In the rows, 128 means zero.
T: a few groups of rows, each row roughly a mix of its group's hidden directions
T (156 x 11)
[[130 140 162 143 101 125  89  96  85 102  85]
 [171 133  78 108 118 172 123 136 130 146  85]
 [167 153 133  97 136  76 133 168 138 102 102]
 [150 108 128 105 183 115  92 147 172 145 152]
 [128  73 105 155 162 108 169  99 101 132 131]
 [124 144 133 166 138 122 127  72 134 147 189]
 [115 153  75 110 139 147 162 141 114 107 180]
 [129 140 165 111  88  96 132 111 163 148  76]
 [133 189 104 130 123 115  94  85 127 112 166]
 [143 166 102  70 164 114 116 120 105 159 141]
 [160  75 131 119 189 138 138 118 133 104 105]
 [111 212 140 132 118 113 120 126 145 151 151]
 [133 141  90 124 173 134 139  96 123 113 192]
 [159 149 147 126  90  90 105 146 153  97  84]
 [133 138 160 127 133 118  47 140 106 153 120]
 [136 135 115 108 122 102 135 124 183 149  63]
 [118 116 122 183 114 143 104 132 166  73 113]
 [132 154 143 131 149 132 137 195 103 128 178]
 [117 142 147 135  52 150 113 122 114 142  89]
 [155  85 103 148  97 127 171 168 147 130 101]
 [121 111 110 151 165  76 131 174 119  87 120]
 [133 123 136 164 143 108 180 161  92 170 140]
 [132 126 113 165  84 133  86 106 100  79 119]
 [115 155 156 101  80 138 167 139 127 168  95]
 [126 108 154 111 102 145 125 200 149 140  97]
 [129 126 174 109 136 126 203 117 134 149 112]
 [102 166 142 105 133  96 106 103 121 127 191]
 [186  98 158 145 134 113 111 118 182 123 119]
 [120 131 154 154 146  75 182 149 111 142 102]
 [145 114 136 146 150 150  90 189  85 142 121]
 [ 92 112 140 116 145 106  65 134 101 121  87]
 [134 165 110  71 180 127 111 146 113 150 140]
 [168 157 139 153  69 115  89 144 124 136 107]
 [107 151 110 110  84 121  90 158  94 145  87]
 [136 128 133 127 146  99 155  81 188 165 128]
 [109 122 172 173  82 141 148 108  97 110 149]
 [113 147 157 101 146 118 122 193 128 133  81]
 [109 129 134 174 120 125  52 108 118 118 140]
 [169 147 148 134  99  71 144 103 142 161 109]
 [ 86  96 156 161 138 111 133 173 152 105  98]
 [ 83  97  90 134 186 123 111 137 142 129 154]
 [159 137 152 115  91 127  96 169 165 170 119]
 [165 123 131 133 144  69 153 166  96 100 135]
 [124 139 184  84 128 123 165 127 146 125  82]
 [121 174 147  93 111 141 122  79 175 131 113]
 [160 115 138 116 133 146  82 150 159 104 185]
 [151 119 145 162  77 136 124 150  98 181 112]
 [153 132 136 189 156 163 162 156 113 147 138]
 [163  87 123 134 119 120  69 161 113 142  97]
 [141  92 100 170  93  98 151  90 150 151 131]
 [108 139 154 134 103 128 142 111 171 128  58]
 [114 129 125  81 163 132 160 144  86 172 151]
 [122 156 115 144 110 121 136  71  86 168  99]
 [ 90 158 102 150 158 152 125  92  93 118 168]
 [128 159 120 141 120 115  94  84 150  96  73]
 [117 181 146  90 138 114 163 136 156 173 135]
 [133  84  75 111 127 105 160 118 153 170 120]
 [126 170 119  65 110 113 129 165 128  93 137]
 [125 133 116 102 106 102 114 148 117 203 157]
 [137 120 106  81 172 125 149 149  72 144 139]
 [102 158 122 165 138 128 120  74  88 158 149]
 [124 183 146  93 101 133 184 139 127 147 145]
 [144 110 143 152 120  84 176 127  71 122 116]
 [ 73 155 170 161 153 147 152 101 135 134 131]
 [123 131 129 105  91 180 124 118 187 118 101]
 [147 170 120  90 134 102 160 128 175 102 156]
 [154  89  97 120 172 124 137 181  98 124 138]
 [154 125 131  97 114 187 146 154 137 125  77]
 [143 102 142 110  88 119 164 122  71 164 138]
 [139  77 155 142 136  96 156 126 117 176  93]
 [154 183 129  80 137 120 163 140 143 145 160]
 [134 146 144 156  91  76 157 126  86 117  99]
 [145  96 111 104 153 149 174 140  82 116 164]
 [ 86 158 180  91 136 137 123 106 167 139 117]
 [149 109 128 170  87 142 107 133 165  92 166]
 [134 111 106 127 154 131  83  79 109 118  75]
 [154 122 109 120 137 115 170 168 128  62 134]
 [139 144  91 124 125 119  62 161 163 121 105]
 [116 188 148 100  95 119 101 126 111 121 172]
 [134  93 106 184 121 166  97 152 150 143 105]
 [117 117 149  92 134  98 142  68 165 150 104]
 [136 119 145 141  70 127  87 139  75 121 107]
 [114 126 104 155 135 146 106  92  97  63 110]
 [129 127 137 148 132 107 124 168  51 145 145]
 [ 99 165 179 117 150 134 172 142 153 156 138]
 [130 136 132  78 120 107 138  76 177 103 113]
 [145  88 108 118 107 171 126 165 125 101 177]
 [186 160 112 112 158 119 164 150 130  97 105]
 [ 86 164 146 103 138 155 102 112 153 165  91]
 [162  92  88 171 174 129 113 133 115 101 120]
 [170 164 158 129 108  93 130 153 138 160 170]
 [161 129 106 109 122 147 146 178  89 138  80]
 [ 96 118 150 146 169 124  94 172  99 113  91]
 [ 98 142  88 147 138 120 144  95 192 114 113]
 [200 126 111 114 110 160 106  99 130 151 113]
 [116 105 122 179 154 100 125 166  87 140  96]
 [101 122 108  59 127 171 144 145 101 133 136]
 [104 187 149 105 131 111 177  99 131 129 106]
 [137 122 181 105 174 125 146 150 158 170 123]
 [111 144 166  77  84 147 148 116 150  99 144]
 [139 167 101 144  87 154  98 122 106  78 140]
 [108 172 181 142 125 102 123  86 128 156 105]
 [171  84 159 186 144 128 124 147 145 127 135]
 [ 94 115 129 120 159 109 194 124 119  87 109]
 [156 132 125 139 125 146 124 147  56 173 113]
 [115 148 113 106 142 111 183  69 133 103 145]
 [106 117 140 117 144 119 213 139 121 149 131]
 [ 98 157 118 102 149 124 193 129 140  91 149]
 [175 100 119 134  89 139 175  88 111 111 135]
 [173 123 127 114 121 138  75 147 162 169 154]
 [125 122 138 124 131 147  79 148  55 109 119]
 [163 167 126 125 112 105 178 135 136 165 169]
 [178 148 142 103  94 144 160 126 181 132 140]
 [ 74 170 135 156 124 132 101  84 101 132 114]
 [142 136 102 125 109 178 134 184 116 104 166]
 [148 125 182 135 124  91 175 105 140 117  90]
 [ 99 131 126 101 135 166  61 105 157 138 136]
 [108 150 130 135 127  73 142 102 146 121 190]
 [119 138  86 126 127 152 179 145 121  90 175]
 [146 144 132 131  77 163  70 155 135 152 129]
 [150 142 152  77 173 128 178 121 114 148 135]
 [136  77 111 130 101 105 126 190 136 119  97]
 [ 93 123 157  88 115 138 170 138 129 126  71]
 [161  98 126 166 153 117 110 137 178 100 163]
 [120 129 121 116 127 105 130  52 133  85 102]
 [145 161 106 164  80 145 102 103  88 109 137]
 [155 110 146 105 119 162 115 181 154  98 165]
 [122 107 128 133  94 107 122 153 150 134 204]
 [114 160 149 142 150 102 181 171 116 123  93]
 [146 164 108 114 141 104 133 102 198 131 107]
 [102 111 109 157 123  74 107 107  83 161 121]
 [143 109 143 135 120 105 157 134  60 119 173]
 [126 136 171 141 141 115 111 140 200 114  99]
 [115 128  61 109 128  89 159 108 129  94 120]
 [128 179 130 140 147 121  73 126 146 165 163]
 [129  88 130 134 127 107 115 152 166 195 146]
 [187 138 136 149 101 105 140 119 164 153 170]
 [152 132 126 126 149 109 105 153  86 138  60]
 [124 160 151  74 140 119 163 144 111 179 120]
 [166  89 139 163 145  90 156 122 106 108 165]
 [111 136 162 114  96 147 118 105 187  98 160]
 [ 89 124  89 104 156 125 147 137  93 154  79]
 [124 132  58  94 124 127 118 139  82 138 151]
 [130  60 126 143 147 137 143 168  98 108 101]
 [168 127 111  93 111 116 127 180 139 108 177]
 [151 143 142 113 171 113  93 148 164 113 180]
 [ 92 128 147 147  96 111 131 106 149 153 193]
 [134 154 122 140 130  77 113  72 113 154 164]
 [126 147 174 145 121  88 112  80 166 145 110]
 [130 121 130 122  78 115  80 157  84 163 121]
 [160  87 170 131 168 132 119 150 167 129  98]
 [102 162 138  87 149 138 112 100 190 130 120]
 [101 114 130  81 154 134 117  70 168 138 130]
 [112  96  99  67  97 159 112 126 141 100 117]
 [149 151 128 125 126 112  76  71 150 163 143]
 [134 124 146  74 161 121 152 153 115 184 114]]

which group is each row in? (one row of each group first)
[155  87 147 164 145 170 124 100 115 168 147] | G
[137  74 129 108 104 154 110 153 136  87  86] | R
[110 129 123 122 112 134 109  42 143 141 147] | V
[121 163 117 111 111 104  97 162 173 176 118] | Y

[108 169 165  86 114 155 128  85 143 153 110] | G
[126 163 135 102 137  61 132 155 131 104 163] | V
[163 126 115 129 101 143 124 198  94 126 101] | G
[161 153 162 104 120 130  78 147  80 119 108] | Y
[150 109 123 133 107 155 156 200 139 127 160] | V
[111 140 144 174 119 123  86  97  94 173 112] | R
[110 119 100 173 138 140 117  89 101 179 102] | G
[182 123 148 131 121  78 107 130 157 171 117] | R
[116  88 115 155 187 144  87 149 105 123 139] | R
[109 128 155 117 128 132 211 132 150 145 115] | Y
[116 161 129 164 146 101  98  72 157 152 120] | G
[ 77 142 148 122 133  84 118 163  86 141 103] | V
[171 135  95  83  83 146 129 126 109 155 154] | V
[138 140 108 138  72 162  91  90 105 101 124] | R
